A single turn carries every row of the set below to another of its rows. Some are shown first; where does it send the rows asked next?
q246: [-17 -1 31 -3 20 3 1 -27 29 7 -5 6 9 -8 5 6 4 -5 11]
q993: [-10 5 20 7 -6 16 -9 1 -1 15 -8 -4 11 1 3 -15 10 -3 24]
q340: [-1 -16 12 -4 10 3 -7 15 10 10 -1 3 1 4 17 7 17 4 -8]
q914: [-12 0 3 -1 15 2 2 -16 16 -18 -4 -13 23 0 3 -3 24 -10 12]
q885: [-12 1 28 -8 -10 6 -24 -22 7 13 -15 -5 12 9 13 -2 12 8 13]
q690: [-16 -10 18 -1 26 25 14 -13 15 5 -5 -4 11 3 11 7 4 1 -1]
q734: [-8 -3 23 -10 8 -15 3 -10 -3 13 -25 1 17 7 11 -1 9 -6 8]
q835: [5 8 32 2 15 4 -1 -24 0 9 -6 9 16 -2 -1 -5 -4 5 20]
q781: [-12 -10 3 -13 37 -1 -18 -9 4 3 -1 -3 7 5 3 6 15 -2 -2]
q258: [-2 -9 20 -12 9 -19 5 -27 15 10 -9 -1 -4 -7 11 2 9 6 2]
q595: [8 -1 19 -11 16 -3 -3 -17 0 4 4 9 -15 11 16 3 -2 -3 8]
q388: [19 6 10 7 16 7 8 -15 15 1 1 1 -2 -11 8 3 7 10 -2]
q293: [-8 -4 10 -6 21 0 3 -20 18 -15 -1 -13 23 6 8 -1 25 -7 16]
q822: [-9 12 23 -11 0 16 -10 -10 5 -1 -3 -19 28 -2 8 -4 16 8 7]
q113: [-3 -8 15 -6 18 16 -11 -19 20 -2 14 -4 -4 -16 -5 11 6 5 11]
q933: [4 -24 18 3 1 1 6 -7 9 1 -1 14 -3 1 19 13 14 -8 11]
q427: [-3 3 21 -21 3 14 -8 -34 5 -1 -10 -1 23 -5 8 -4 12 -4 13]
q253: [2 -12 18 14 3 5 7 6 11 -6 12 0 5 -6 11 13 2 0 -2]
q709: [-5 -2 6 -18 1 -17 -23 -11 4 -2 -6 3 10 -6 15 -12 4 7 9]
q322: [12 -9 5 -4 -2 8 5 -3 6 11 -3 -10 -7 7 21 -12 17 -7 9]
q567: [-6 3 24 -11 11 5 -6 -19 5 11 -5 6 14 15 19 -25 12 -10 10]
q468: [-11 21 20 8 14 15 -11 -10 17 4 -1 6 16 -7 4 -14 12 6 0]
q412: [-9 -11 14 8 13 -6 -28 -18 9 10 -15 -5 5 10 -10 5 -4 7 9]
q583: [-15 -13 16 5 8 -9 -25 -11 8 13 -14 -13 3 13 -7 0 -5 2 10]
q337: [-8 8 28 -1 -4 10 -21 -29 8 3 -4 -7 17 -3 1 -3 -10 6 0]
q297: [7 -11 1 14 0 17 -22 -6 7 -3 10 -14 7 6 7 -5 11 6 -2]
q239: [6 -6 5 2 -7 -2 -21 -9 6 -11 4 -5 17 -4 16 -9 11 10 23]
q21: [5 -19 11 -6 18 4 -4 -5 10 3 2 15 2 -6 8 5 -1 -6 -13]
q978: [-2 -5 11 -11 11 2 -31 -8 20 -1 11 -5 10 -9 8 -8 2 15 14]
q694: [-2 -4 7 -9 -2 -12 -5 -3 -15 -5 -4 -6 4 12 16 1 17 -1 5]
q309: [-5 -20 15 21 4 -9 4 -23 11 2 -1 -18 7 5 9 6 10 -2 18]
q858: [-1 -6 17 -11 1 -12 -6 -19 18 -4 4 -7 10 -19 10 -7 -1 8 22]
q747: [-13 -13 16 18 13 28 -4 -8 4 7 -7 -1 6 16 10 11 1 8 3]
q53: [-20 -11 20 4 10 7 12 -17 1 11 -19 3 1 8 11 9 -6 -1 -1]
q609: [-13 -8 6 3 14 18 9 -9 -5 -1 -18 3 14 14 19 4 14 -3 -4]
q406: [-2 -7 16 11 17 30 -19 -7 16 6 0 -6 19 -4 -7 1 3 -1 10]
q791: [-7 9 7 5 3 13 -12 6 8 3 6 -1 -17 -2 8 4 8 4 2]
q736: [-18 -8 0 -12 30 -1 -17 -3 1 3 -1 -8 6 3 2 1 13 -7 -6]
q146: [-10 1 12 13 -1 8 -15 0 -2 -6 -5 -4 23 20 16 -6 13 -9 4]
q797: [-4 -16 8 28 3 -4 -1 -24 10 -2 -2 -12 7 -2 4 8 11 -1 14]

q253 moves to q427
q791 moves to q835
q246 moves to q694
Now these:
q978 moves to q53
q736 moves to q412

A single turn carries every row of the set below to another of its rows. Some are shown first; where does it send the rows asked next?
q16: [15 12 -7 -8 -1 -23 -9 3 -29 8 14 -1 -12 27 5 9 17 -23 13 10 9 0 -7 0 11 1 -13 7 -15 -18 -4 10 2 -9 22 -5 5 -7 4 27 3 32 25 -18 -2 2]
q573: [26 6 -6 -31 -6 6 -10 10 7 7 8 8 -12 19 -2 3 2 8 7 0 23 6 30 18 19 -7 -11 21 -1 12 20 11 -3 -8 6 -10 10 -20 0 14 -6 18 4 1 -5 15]
q883: [9 -11 14 -29 -6 -1 4 2 -3 10 11 -10 -6 37 9 4 14 1 25 -3 12 -2 18 7 12 -12 1 32 -15 31 -5 -5 -6 4 3 4 0 -9 9 1 -7 17 8 -1 2 10]
q130: [9 -9 6 -12 4 -18 -11 -8 -5 9 7 -9 -17 19 7 6 10 7 20 -10 -26 -11 21 -29 3 -14 -8 5 -2 -2 -8 6 -5 -14 6 7 11 -8 20 16 6 45 19 -14 -1 11]
q453: [8 -5 -16 -6 -1 -17 -2 3 -16 -4 33 2 -19 28 -4 2 23 -23 7 35 23 -7 7 -6 17 -11 -12 6 -4 0 -17 2 4 -8 5 0 7 -17 18 26 6 23 29 -9 -2 9]
q592: [16 -7 9 -33 0 -1 -4 -3 0 3 10 -5 -8 27 5 6 9 -1 26 -13 13 4 18 -2 -2 -6 5 28 -10 34 -2 -8 1 -2 9 -1 4 -4 1 4 -8 16 -7 -6 -1 4]
q238: [3 -14 -12 -12 5 -14 0 9 -5 -5 28 5 -28 28 -13 0 23 -12 5 36 7 -11 17 -14 14 -17 -15 5 4 -9 -12 2 1 -12 3 5 6 -24 23 23 6 28 29 -11 1 11]
q512: [11 -2 -19 -17 13 -9 -20 1 -5 -1 24 16 -20 4 -11 0 13 -18 6 4 15 -9 14 -19 -15 3 -12 0 9 -14 -5 -3 11 -16 15 0 13 3 2 16 1 28 11 -17 -2 -2]
q177: [10 9 -3 -10 3 -24 -7 5 -17 13 5 1 -15 25 1 9 17 -13 15 3 -9 -2 0 -3 9 -5 -19 9 -9 -26 1 13 -2 -17 23 3 8 -7 8 24 1 36 24 -22 1 4]
q370: [5 -13 -5 -6 6 -18 -3 6 -14 13 13 13 -18 25 -7 5 20 -12 1 17 -1 -16 10 2 15 -4 -19 7 -3 -22 -10 6 -5 -2 10 10 2 -11 16 14 5 31 40 -11 -3 9]
q208: [25 6 -5 -30 -7 5 -9 10 6 8 8 7 -12 22 0 5 2 9 7 1 21 7 28 20 23 -7 -10 19 -1 10 20 11 -4 -8 5 -11 9 -22 0 13 -8 18 8 3 -5 16]
q826: [9 -21 3 -16 9 -10 -11 -9 -1 -3 20 -5 -22 18 3 7 12 7 14 4 -18 -14 30 -32 4 -17 -6 4 5 5 -15 0 -1 -12 -6 5 7 -13 21 17 9 41 21 -11 -4 14]
q571: [17 3 -5 -25 16 -13 -11 0 -13 -7 15 5 -26 21 -9 13 10 -14 14 6 0 3 5 -17 -12 -3 -11 3 -5 -25 0 4 5 -14 23 -7 13 -9 -6 34 3 38 15 -23 2 5]
q213: [26 5 -4 -31 -6 3 -10 8 6 8 8 7 -11 20 -1 4 2 10 8 -1 21 6 29 21 19 -5 -11 22 -2 8 20 11 -3 -6 7 -11 9 -22 -1 13 -8 17 9 3 -7 16]
q307: [4 -13 -2 -14 4 -17 -15 -7 1 5 17 -6 -18 9 5 1 15 6 17 -5 -18 -13 29 -36 2 -16 -5 4 3 9 -10 0 0 -20 0 5 13 -8 23 13 6 40 13 -14 -3 9]
q950: [-2 2 -21 -11 1 -14 -12 12 5 -1 28 9 -18 7 -8 -11 24 -14 10 21 11 -12 14 -20 2 -14 -13 4 6 1 -5 1 11 -29 9 1 14 -8 22 16 2 27 8 -18 2 -1]
q697: [25 6 -7 -28 -9 4 -9 11 8 9 9 8 -13 20 -3 1 4 9 5 0 21 5 29 19 20 -5 -11 22 0 11 20 10 -4 -6 5 -10 10 -22 1 14 -7 17 7 2 -7 16]
q358: [15 -9 17 -32 -1 -5 3 0 -7 9 6 -10 -7 39 7 10 9 1 25 -11 9 3 15 7 7 -8 0 33 -15 27 -4 -4 -5 6 6 1 -1 -10 3 4 -7 18 8 -2 -1 9]
q196: [26 7 -5 -30 -7 5 -10 10 5 8 7 8 -12 19 -2 4 4 8 6 -3 21 7 29 20 17 -6 -8 21 0 9 20 11 -4 -8 5 -10 10 -20 -1 15 -5 16 6 1 -8 14]
q160: [12 -15 1 -18 10 -12 -17 -12 -5 5 16 1 -17 7 5 4 9 4 13 -13 -18 -15 28 -32 -8 -7 -6 2 7 0 -10 0 1 -12 2 6 13 0 15 10 6 40 15 -13 -7 8]
q951: [18 -8 13 -34 1 -3 -2 -3 -7 7 5 -7 -5 31 7 9 7 1 25 -15 10 2 17 4 -2 -5 3 30 -12 26 -3 -5 -2 4 8 -1 1 -3 -1 3 -7 19 2 -4 0 5]
q943: [7 6 -22 -8 -2 -18 -13 4 -10 -3 35 3 -15 11 -2 -8 24 -25 10 23 27 -6 7 -12 6 -7 -11 3 0 6 -10 0 12 -19 10 -5 14 -7 18 21 2 23 10 -13 -2 0]
q151: [26 3 -7 -30 -8 4 -9 10 6 7 10 8 -11 19 -1 4 3 8 4 2 23 5 28 16 20 -5 -10 20 1 10 19 11 -3 -7 6 -9 11 -20 1 13 -6 17 5 3 -8 16]
q720: [8 -19 4 -10 8 -14 -11 -8 -8 12 13 0 -18 14 7 6 11 8 11 -7 -22 -19 26 -24 5 -9 -10 4 4 -1 -14 1 -6 -7 -1 11 7 -7 21 8 6 41 26 -9 -8 13]
q577: [16 5 -20 -14 6 -13 -19 -1 -16 -3 29 10 -14 8 -3 -1 14 -28 8 10 28 -4 4 -12 -7 3 -8 3 2 -5 -9 -2 13 -11 17 -5 13 1 0 21 1 22 8 -16 -7 -3]
q750: [11 -3 -9 -2 -2 -19 -5 4 -26 11 22 9 -13 29 2 5 20 -24 2 20 15 -11 0 4 19 1 -16 7 -9 -12 -13 6 0 -1 11 2 3 -9 12 20 5 28 36 -11 -7 8]
q599: [16 -14 6 -22 12 -12 -13 -12 -11 -1 14 -6 -23 18 2 10 7 6 16 -8 -21 -9 25 -32 -5 -11 -5 3 2 -3 -9 2 -3 -12 4 4 11 -9 11 20 7 46 18 -14 -3 13]
q232: [21 9 -11 -19 9 -15 -13 -2 -24 -6 22 2 -20 21 -3 10 11 -26 16 10 18 5 -2 -8 -6 3 -7 3 -9 -15 -4 6 9 -9 22 -10 11 -7 -7 33 3 30 13 -19 -4 2]
q586: [10 -13 11 -28 -3 -2 -1 -2 0 6 13 -7 -7 32 6 1 13 1 21 -1 16 -5 24 1 8 -13 2 29 -7 37 -7 -7 -1 4 1 3 1 -6 10 -1 -5 12 4 0 -2 8]
q600: [12 -10 9 -32 1 0 -3 -3 2 3 15 -6 -7 30 4 3 10 0 22 -5 17 1 22 -2 3 -11 7 28 -8 39 -5 -9 1 0 3 -2 4 -7 7 2 -9 14 -3 -1 -2 7]

q720 moves to q130
q950 moves to q238
q586 moves to q883
Now these:
q577 moves to q943

